Rotation paths and how fast each direction turns (degrees each step)
Each turn is a multiple of 5 degrees from 10 to 175, or 0.
Each row of a path follows its step; steps can be skipped.
Path 1:
step 0: [-14  -4   6   3  10   3  -6   4   8 -21  13 -21  15  -6   2   1  -9  -9
   4  -8  -1  -4  -6 -15   2  16   1  -5  10   2  25   5 -11   7  14  12
  -9  -6  11  -6 -10  -4  12 -23   8 -28  32  -3  -6   8  -8  -7  -4 -11
  13 -11]
step 3: [ -4 -24 -11   4  -3   0 -21 -10  16   8   6  -9  10  13   5  -1   7  -8
  -1   2  -1  15  10  -9   9  14 -18 -12  10  35   0   2   4 -10 -10 -11
   7  30  -8   1   7  -4   3   0  -1   5 -20  19  -6   0  -4   2  -3   8
 -22   3]
step 5: [  8  -4 -13 -19   5  -9 -10   6 -26 -15 -24 -13  -1 -16 -25  -2 -13  -1
   1   5  -8   8 -10  -1  -9  -2   4 -22   9  -6 -24  -9   8   8 -10 -12
  -4  -1  -1 -17   6 -15 -12  -4   2  15  14   3 -19  -2   1   3   3   1
   3 -18]
step 10: [ -6 -11   8  -7  -3   1  11  21  -4 -16   0 -10 -23  20  19 -21  -4  -1
   2  -5  10 -11   6   7  16 -28  -7  13  -3  14 -12  11  10   7 -15  -1
 -15   2   9 -14  21  -4   0   6  15  -7   4   7   4  -4   4 -14  -1  -4
  19  10]
step 14: [-11   1 -13  -5 -14   3 -15  -4  17   9  -6  11  -9   1 -15  10  -7  -5
 -11 -22  -9  12  13  10 -21  -7  10  -7  -5  -8  11  -8 -11  -9   8  -6
  13 -15 -17 -13  -5  19  -7   4   4 -29 -12   0  17 -13   1   1  14  -6
 -17 -10]
step 16: [ -5  -9   7 -13   9   6  -6  -7  -3  15   5   5  -1  -1  12 -14   0 -25
 -12  13   9   3 -13  15   0  18   3  24 -14  -5 -11 -11   8 -26   8   5
  -9   2   6  -2  14  -1 -10 -28  -6  -8   8  -7 -21   8 -13  10  17  12
  -8  -2]
step 17: [-13  -2 -20  -1   7 -11  12 -18 -21 -15  -2  -8  18  21 -19 -17  -6   9
  -3   6  -2  -2  -5   2  -8  25 -11  19   4 -10   0   7  -9   7  18 -17
   4 -11   0  -5  20  -1   6 -13  -3   8   7  -8  16  15   1   0  -9  13
   5   4]
step 18: [ -2  10  12 -20  -8 -15 -10  14 -27 -14   6 -13   7   8  10 -17   6 -15
  15  -5   1 -23  -1 -12  14   1   1  -4 -11  12 -11   1  10  20   6  21
  14 -17 -12   0 -11   3  16   1 -13   0  11   4   3   4   7   6 -10   8
   3  14]
step 19: [  6  10  -7  -5 -11   5  11  15   2   1  15  -3   8   6 -17   3  -6 -10
 -11 -12  -2 -13  12  -9   1   8  -7 -17 -15 -14   4   6  -5 -11 -15  20
   9  32  14  -4  -4   9   3   8 -21   2  -5 -16 -10  13  23 -14 -21  -7
  -9   1]
Directions:
[-5  2  3  0 -4  0  2 -3 -6 -2  2  5 -2  0 -5  0 -1  1  4 -2  4 -4 -1  3
  1  1 -2 -4 -3  6 -1 -1  1 -1 -3 -2 -4  3 -1  0 -3  0  3  1 -1 11 -1 -3
 -1 -1 -1 -1 -1  0  1 -7]
25
[-2  2  1 -5 -4  4 -1  1  1  3  4  1  0 -8 -1 -3  3  2 -1  3  5 -2  1  2
  0  5  4  1 -5  2 -2  7 -2  0  0  2 -1  2 -4  0 -3 -4 -6  0 -2 -1 -4  1
  1  0 -2  5  0  1 -3  5]
145
[ 0  0 -1  6 -4 -4  2 -6  1 -4  2  3  2 -2  0  0  6  2 -3  3  2  1  1 -3
  1  4  0  4  3  3  0 -1  8  0  3 -5  4  1  1 -1 -2  3  1 -3 -5 -2  0  3
 -1 -1  0  4  1  2  6  0]
80
[ 0  1  1  4  4 -3 -1  0  0  1  1  0  2  2 -1 -6 -3 -1  2 -2 -2  1  1  0
  4  6  3  6 -4  3  4  4  5 -5 -1  1 -5 -8  2  0 -2  0 -2 -4  3  1  3 -4
  4  0  0 -2 -1 -4 -3  2]
45
[-1  1  3 -3  3  7  2  3 -2  2  2  0  1 -3  0  1  2  0  3  1 -1  3 -5  3
  2 -2  3 -1  3  0  0  2  8 -3 -8  2  4 -4 -2 -3  5  4  2  0  0  0  0 -3
 -2  2  5  2  2  1  5  3]
130
